In the rows, zero is written as 128.
One turn moves each row of this set onto another row. After a few examples, where does it send each row asked below?
tetos: [111 106 102 147 129  90 175 103 137 131 116 115 120 131  89 123 143 103
 100 141 104 108 124 149 110 137 112 116 140 158 181  98 137 116 157 144
 103 149 137 120 109 140 127  93 139 103 125 144]
Lavo: [168 113 121 144 123 147 106 122 148 129 149 145 111  97 135 132  99  69
 122 139 107 122 129 130 135  82 134 132 144 124 116 137 127 104 116 116
 108 159 142 112 114 119 145  73  98 128 145 131]
Zivit: [170 151 130 113 113 158 127 120 163 109 123 140 126 112 112 142 125 122
 119 149  78 123 147 143 108  88 154 157 133 135 119 126 150  94 120 108
 106 151 179 105 117  96 155  84 130 139 140 136]
rokif: [102 142 105 112 107 144 149 149 115 130 133 120 101 144  92 114 118 107
 100 138 108 123 125  96 126 118 150 139 128 144 186 113 125 110 146 152
 135 161 121 128  95 114 142  99 120 103 147 163]
didok: [129  85 128 142 143 144 145 103 133 137  92 103 117 157  91 102 128 103
  96 123  63 117 121 114  95 140 116 132 115 140 148 105 124 117 120 116
 132 150 108 119 145 139 135  88 125  98 128 113]
Vilu: [124 114 100 128 148  76 160 118 136 130 116 142 128 125 100 131 145  96
 116 158 106 117 125 153 115 134 129 117 136 148 179 121 137 108 165 126
 111 153 157 127  97 121 134  94 157 112 138 154]
vipu: [112  82 111 159 129 103 161 106 132 126 107 113 132 110 103 114 143  86
  95 136 106 127 119 144 131 147 119 155 131 148 136 124 119 103 130 103
 128 150 134 128 118 151 145 116 127  89 105 153]
nonid: [120  89 115 151 128 105 168 101 138 126  86 108 128 127  95 111 137  97
  95 127  92 127 125 127 116 143 110 129 120 153 163 108 129 112 132 115
 124 138 132 133 129 151 138  82 112  80 117 141]
gevo: [172 141 124 111 131 133 130 132 144 117 124 154 122 107 106 137 127 123
 129 153  82 118 142 153 104  96 148 164 122 139 124 138 155  97 129 110
 107 148 185 112 109  95 149  91 149 140 130 136]
kup: [146 122  98 132 122 136 169 132 113 128 119 109 116 132 125 134 111 105
 117 116 105 108 144  74  94 119 134 153 110 152 159 101 147 114 118 104
 137 157 110 125 114 137 148 135 144 105 108 152]
salis: [150 106 148 133 144 156 122 120 136 137 112 109 141 154 103 124  90 111
 112 139  45 128 121 117 120 155 131 134 113 145 156 113 120 130 130 107
  98 154 143 105 120 115 118 120 112  88 149 113]
vagup: [160 114 129 148 104 154 118 118 167 115 142 129 123  97 136 138 113  82
 121 126 120 124 133 138 128  76 128 137 143 126 115 126 142 101 118 105
 115 155 148 107 104 115 142  72  95 128 143 136]
Dile: [108 125  97 147 154 113 168 128 151 154 144 141 109 150  96 152 121 118
 123 145  75 101 144 123 138 139 136 144 156 119 160 114 133 117 150 152
  81 136 128 110 121 120 151 117 151 116 152 152]
Gis: [136 102 106 139 151 147 143 110 133 138 117 116 114 142 101 154 110 102
 114 128  47 109 135 112 134 141 150 105 139 151 168 110 134  99 150 156
  89 129 123 101 127 123 126 121 171 107 140 123]
kab: [131 113 125 119 136 138 144 121 165 116 110 135 106 103 113 148 134 123
 147 139 135 149 133 124 123 127 117 114 154 130  99 129 146 118 114 118
 119 166 160 113 108  94 152 109 106 154 140 128]
kasav: [132 126 121 116 128 151 145 115 175 108 126 125 120  98 121 156 144 124
 144 133 133 149 147 122 125 109 127 124 159 130 106 128 153 107 122 118
 106 156 160 114 104  95 163  97 123 147 146 136]
Mimo: [132 111  94 134 129 138 135 125 123 140 127 111 113 120 111 127 119  79
 123 124 128 118 118  78 127 119 149 126 103 150 174 104 155  96 151 134
 147 164 119 132  95 128 145 105 139  88 123 157]
nevem: [158 149 127 143 132 160 126 101 185 126 125 114 142 124 117 150 112 103
 137 139 112 103 147 129 117  89 138 156 129 131  97 108 153 107 109 108
  95 175 146 108 124 113 162  98 109 127 139 128]
ruru: [137  78 145 144 151 128 146 110 141 144 103 119  96 147 102 112 130 115
 111 130  81 120 127 118  93 130  93 127 120 134 124 115 118 130 111 108
 142 166 125 130 127 128 123 103 111 111 118 123]
gife: [113 149  76  99 134 150 148 121 114 119 104 115  97 149 111 132 122 104
 117 142  88 127 129  87 129 129 126 144 140 169 164 108 145 120 125 162
 127 148 115 124 126 120 152 121 115 137 130 148]
Rulaz: [153 144 120 148 151 142 129 118 171 141 130 124 137 127 105 155 102 105
 139 146 118  96 152 123 118 102 153 166 128 120  95 113 151 111 112 115
  84 177 147 113 128 109 166 109 119 114 143 137]
bel: [159 131 114 118 102 138 159 133 112 140 131 110  96 147  94 140 105 112
 112 122  89 116 121 103  91 118 129 157 111 163 171  93 132 105 133 121
 134 165 131  99 113 115  93 121 128 121 110 143]
Tal: [142 129  90 116 115 140 137 111 126 135 112 104 107 138 107 161 108  96
 129 121  83 136 111  83 140 143 131 160 120 173 170  97 151 108 133 147
 125 142 144 104 120 107 107 115 101 107 114 150]
reb: [142  94 135 137 143 153 137 123 137 138 111 106 129 154  97 130 112 111
 106 119  39 115 136  97 107 150 144 121 122 140 168 113 112 114 126 134
 109 136 124 103 129 109 118  96 138  88 148 115]
Komo: [159  97 107 137 160 157 128 114 126 139 123 141 106 127 110 142  93  86
 113 149  43 122 139 115 139 136 144 118 144 142 159 125 129 101 139 157
  97 122 131  96 144 123 133 120 138 125 144 130]
lupig: [136 132 122 125 110 169 120  96 170 121 159 118 124  98 103 146 139 111
 133 141 107 140 118 139 139 113 150 171 152 130 109 122 146  89 131 128
 100 152 164  90 113 102 152  89 140 140 131 136]
zozo: [129 125 123 133 111 145 126 100 155 127 153 123 122  86 102 141 134 110
 140 141 111 145 107 139 144 133 142 186 152 132 108 132 128  97 127 118
 101 153 162  88 110 112 145 103 140 136 113 139]
geso: [108 107  95 148 131 105 173 119 132 129 123 128 105 137 110 154 128 115
 103 130  69 103 141 124 124 136 133 120 162 141 175 105 142 120 152 153
  84 123 131 110 116 130 137 113 162 109 137 149]
Zam: [126 134 128 122 103 165 140 131 158 102 134 119 138 116 115 126 119 112
 116 135 129 133 128 168 133  91 126 135 139 140 115 126 151 101 136  90
  98 169 147 108  90 119 160 108 118 140 152 121]
dudem: [127 133 126 122 111 162 136 143 146 107 136 128 139 126 114 114 102 107
 114 140 110 128 118 164 147 115 124 135 126 141 114 132 146 112 128  87
  96 169 149 114  88 117 161 116  99 130 156 113]

Tal -> bel
vagup -> Zam
And these:
Gis -> reb
Rulaz -> Lavo
Dile -> Komo

One turn moves each row of this set onto another row. After a few examples, where does it send each row asked below?
Rabe: [140 124  88 129 151 136 113 133 114 154 130 111 200 122 173 146 182 167
 124 149 121 137 126 119 138 126  87 160 117 132 123 182 110 136 102 159
  95 154 107 140 129 108 136 111 171 104 143 134 109 122 145 131 139 130]
manuf: [ 97 152  69 118 118 150 117 107 135 122 142 125 188  96 130 132 174 156
 113 114 138 144 143 129 151 147  59 146 120 110 129 158  94  83 143 146
  71 114 130 112 110 141 144  97 148  98 133 103  99 112 149 161 126 149]
Diret: [134 134 130 125 121 110 121 123 136 118 148 111 160 113 198 123 156 168
 137 157 159 144 148 112 141 160 111 136  98 119 128 158 105 100 150 126
 121 162 121  97 136 130 114 143 171  93 140 109 114  98 164 157 128 158]
Pib: [115 110 101 147 145 121 108 128 147  79 142  98 204  88 169 116 146 167
 117 112 119 131 138 161 126 157  92 147 130 132 117 179 139  68 113 126
  90 152 116 104 131 144 105 122 139  85 148 135  61 106 155 154 135 141]
Zanu: [129 148 129 144 110 103 108 109 133 124 145 106 156 118 152 141 158 159
 114 129 148 144 138 109 134 132 118 126 114 106 136 171 102 100 156 113
 129 156 130  54 127 137 120 127 146  84 145 109 109  89 155 154 110 147]
fevi: [119 137 107 141 140 130 106 106 148  90 141 117 151 111 124  91 143 158
 113  92 141 123 137 122 135 113 116 162  95  90 102 184 119 111 123  97
 129  79 128 111  99  89 132  94 167  70 171 126  95 128 155 146 125 157]
litog: [118 137 123 140 116 111 113 107 127 125 137 112 175 111 157 146 166 159
 111 140 164 138 150 105 133 163 102 125 107 104 133 158 106 119 147 100
 119 164 136  73 135 138 125 118 158  93 143 101 107  95 165 156 122 161]
kavar: [ 78 126 128 110 166 108 129  91 135  67 131 109 171 123 148 120 153 174
  95 139 142 144 139 116 112 113  87 140 105 101 105 168 109  84 130 126
 124 117 105 133 105  86 108 138 148  73 164 119 147 108 155 157 144 133]
kisu: [131  90  96 134 131 122  96 121 107 103 111 130 187 101 182 121 151 170
  75  99 107 124 147 124 116 110  76 122  72 126 109 165 124 103 146 110
 108 117 128 134  96  99 121 129 171 112 149 109 125 147 148 163 117 118]
fuzas: [ 90 140 126 142 132 144 111 136 140  91 135 123 166  72 147 128 151 126
 112 128 164 113 150 106 146 132  92 157 102 119  97 191 118 106  98 106
 120 137 123  80 127 123 140 107 145  82 176 135  82 119 156 166 110 149]
vebed: [151  90  85 123 112 139 100 108 121 103 123 127 160 136 178 101 195 152
 110  93  99 147 128 102 159 114  79 116 119 112 103 142  96  99 139 141
  94 144 114 139 126 118 143 143 147  76 175 138  94 113 175 119 128 143]
badet: [146 139 106 132 130 143 112  85 140 130 137 117 170 124 154 110 147 184
 107 101 113 143 181 136 133 123 140 132  99  82 117 184  88  88 137 118
 108 140 131 103 111  89  99 113 161  90 135 125 127 125 168 182 104 144]
Girun: [105 148 120 136 130 147 112 146 147 113 126 125 172  85 184 108 145 127
 128 134 176 134 136 104 169 142  92 161  83 139  91 165 121 101 119 120
 109 149 123 103 128 116 134 105 161  85 180 137  78 117 154 155 120 141]
sep: [115  94 103 161 146 135 105 122 138  81 128 113 187  91 159  93 131 148
 100  93 132 128 130 132 131 144  75 126  96 120 119 167 152 103 130  90
  94 115 120 146 108  99  99 119 150 108 156 134  96  99 160 151 164 119]
bif: [129 118  78 131 139 145 119 129 127 128 130 125 197 120 180 152 178 172
 111 134 120 129 132 116 120 132  90 122 121 150  98 161 124 115 103 155
  66 125 100 124 142 106 128 101 157 102 139 142 122 112 160 106 148 130]
dufo: [134 106  93 113 138 112 119  90 105  74 125 123 152 108 163  60 173 156
  96 116  91 111 155 129 129 122  92 132 111 128 130 164 120  77 137 124
 117 122  92 125 119 123 148 143 128  97 181 117 129 117 184 133 140 123]
Rab: [131 147 119 151 157 136 107 111 143 101 138 124 147  93 113 110 149 149
 103  93 146 138 133 114 148 126 120 150  89  99 107 170 114 122 126 101
 127  92 120 105  95  79 136  96 161  83 156 144  92 135 152 147 132 144]
rugu: [125 102 104 116 143 134 120  86 117  87 123 103 157  99 159  44 162 147
 121 142  93 130 159 110 146 109 111 164 103 121 121 158 123  63 131 121
 108 127  94 117 124 130 124 136 141  94 165 129 114 120 166 137 131 109]
Danif: [143  90  95 120 103 126  91 101 115  99 122 134 173 127 181 113 200 142
 117 107  99 147 136 109 134 133  77 124 120 116 113 151 101 106 129 147
 104 160 114 152 126 122 137 130 153  60 170 120  90 114 180 134 143 146]
Vel: [129 104  94 118 153 108 110 103 107  71 136 118 143 112 164  67 171 151
  83 130  98 117 135 134 151 117  87 131 108 124 119 150 116  83 125 130
 109 132  80 120 125 115 126 153 123 100 188 139 125 110 178 130 126 126]
fimid: [150  91  97 135 106 137 101  98 120 116 130 124 163 114 174  93 191 145
 142 124  94 155 138  94 148 117  96 151 107  99 129 153 103 112 144 148
  88 137 112 155 126 113 134 128 180  75 145 122  97 112 167 140 151 128]
zopa: [128  98  76 150  92 139  96 114 135 108 138 129 181 136 181 100 187 153
 123 120  93 151 145 113 145 123  85 124 126 112 100 155 103  92 139 150
  79 136 110 143 137  99 130 142 152  78 146 135  99 108 197 131 143 124]
bezo: [108 133 102 106 187 139 107 109  98 123 129  84 201 136 156  97 152 165
 122 148 134 105 124 123 144 126 111 170 126 139 109 162 135 100 116 119
 120 133 109 103 132 122 126 109 133 118 171 140 106 117 161 127 134  99]
vatob: [120 106  87 126 128 107 101  93 123  78 133 132 170 118 156  66 169 168
  91 127 102 122 157 145 162 113 103 159 122 136 114 156 120  63 126 135
 101 120  93 131 126 122 126 150 140  94 161 134 132 106 201 146 121 108]
nosu: [126 107 105 119 130 102  83 114 115  99 135 114 206 122 185 147 175 198
 108 100 117 121 127 137 109 133 103 139 119 133 110 157 117  87 151 135
 105 140 145 103 118 145 123 119 162  92 144 107  81 135 167 155 101 134]
suz: [114 142  92 139 151 148 102 114 153 108 133 125 163  97 119 105 147 160
 109  97 147 122 140 131 152 120 139 146  81 104 108 168 102  95 144 110
 126  90 112 127  99 100 116  78 174  75 159 141 106 120 164 156  97 126]
Bama: [124 134 108 112 171 129 106 111  86 103 140 109 190 130 158 106 152 157
  95 130 115 104 114 137 150 135 104 124 158 145 119 155 142 120 110 127
 106 127  97 110 140 111 123 122 121 112 185 159 110 117 162 148 152 120]
Sig: [150 122  88 120 130 137 124 126 120 128 125 115 187 122 158 140 193 164
  98 114 108 137 126 131 143 134  84 125 151 148 114 167 113 124 109 156
  82 136 113 130 139 128 142 117 153 103 153 162 111 125 138 116 139 151]
rek: [123 117  95 101 175 133 100 104 102 105 126 129 203 130 159 118 145 170
  97 127 133 104 128 125 156 121 116 145 138 159 102 149 141  93 101 124
  95 117 103 110 138 115 119 106 140 102 170 139 126 111 185 142 136  99]
mukel: [ 99 138 119 151 134 144 119 133 148 109 144 126 183  76 154 127 135 129
 112 130 170 128 142 100 148 136 105 135  89 140  92 190 101 100 125 121
 112 131  88  89 113 129 113  94 167  62 181 134  97 111 165 163 113 119]
tugi: [134 118  80 128 139 127 115 128 121 134 117 108 193 114 152 146 195 161
 101 124 135 130 118 136 129 142  73 138 138 139 111 176 117 118  92 146
  93 143 103 147 148 118 132 115 158 102 160 150  98 120 150 119 139 157]
zazi: [ 71 151 118 123 162 179 109  99 122  93 154 127 199 115 145 127 161 170
 117 114 132 131 155 135 133 142  83 138 135  99 114 175 120 113 105 127
  98 122 113 118 112 100 133 111 134  87 145 117 116 112 137 176 152 124]
mafus: [118 122  87 106 170 142 110 109  93 117 124 100 192 131 151  96 144 162
  97 117 128  95 119 131 136 131  95 134 148 136 121 172 138  96 105 105
 112 118 106 118 143 107 136 120 119 119 185 142 106 122 173 148 145 120]
Dup: [158 142 110 138 146 123 114  87 124 127 126 123 157 130 145 129 136 162
  89 108 117 154 156 129 138 101 127 138 102  95 117 173  93 107 134  95
 129 132 123  76 105  86 115 134 156  75 142 113 123 138 146 175 106 152]
Mepo: [155 123  95 130 126 117 119  85 140 130 128 119 177 129 148 110 135 166
  96 118 109 154 164 129 129 131 119 127 104  87 127 180  99 109 130  97
 131 123 127  90 106  92 115 120 165  68 145  93 124 132 149 171 119 177]
vopo: [123 147 142 154 117 113 124 100 142 127 158 108 177 112 174 132 155 173
 120 128 162 141 154 103 121 149 111 125 108 117 114 183  91 101 156 122
  93 159 120  73 126 127 101 115 165  90 147 117 118  93 175 158 135 132]
Dumak: [107 136 132 148 118 143 111 137 145 103 144 116 161  67 141 126 143 126
 114 127 152 138 143  96 159 144 105 134 104 112 109 182 113 102 109 128
 127 139 113  68 115 122 133 101 140  80 163 141  76 107 149 155 118 144]
daz: [108 112  84  97 122 108 118  99 134 107 113 112 182 118 153 126 137 144
 101 134 137 159 128  94 146 110  69 136 104 103 107 152  86  54 159 137
 100 125 130 121 108 111 110 121 150  65 167 101 108 126 174 170 119 150]
futir: [124 162 102 131 145 148 101 117 147 116 128 118 162 109 141  68 156 166
 117 107 137 129 137 134 150 118 118 165  84 124  92 170 136 106 126 101
 112  84 118 127 105  98 139  96 174  83 162 137 105 135 132 149 107 146]
kopu: [158 138 110 114 132 142 101  95 129 128 141 112 173 138 173  85 138 188
 128 126 106 147 160 129 134 131 137 128 104  98 114 166 115 100 135 104
 126 115 118 111 113 100 115 140 175  79 134 110 127 132 145 181 111 158]

bezo -> Diret
zopa -> suz
dufo -> fuzas
And these:
Rab -> Sig
kavar -> Pib

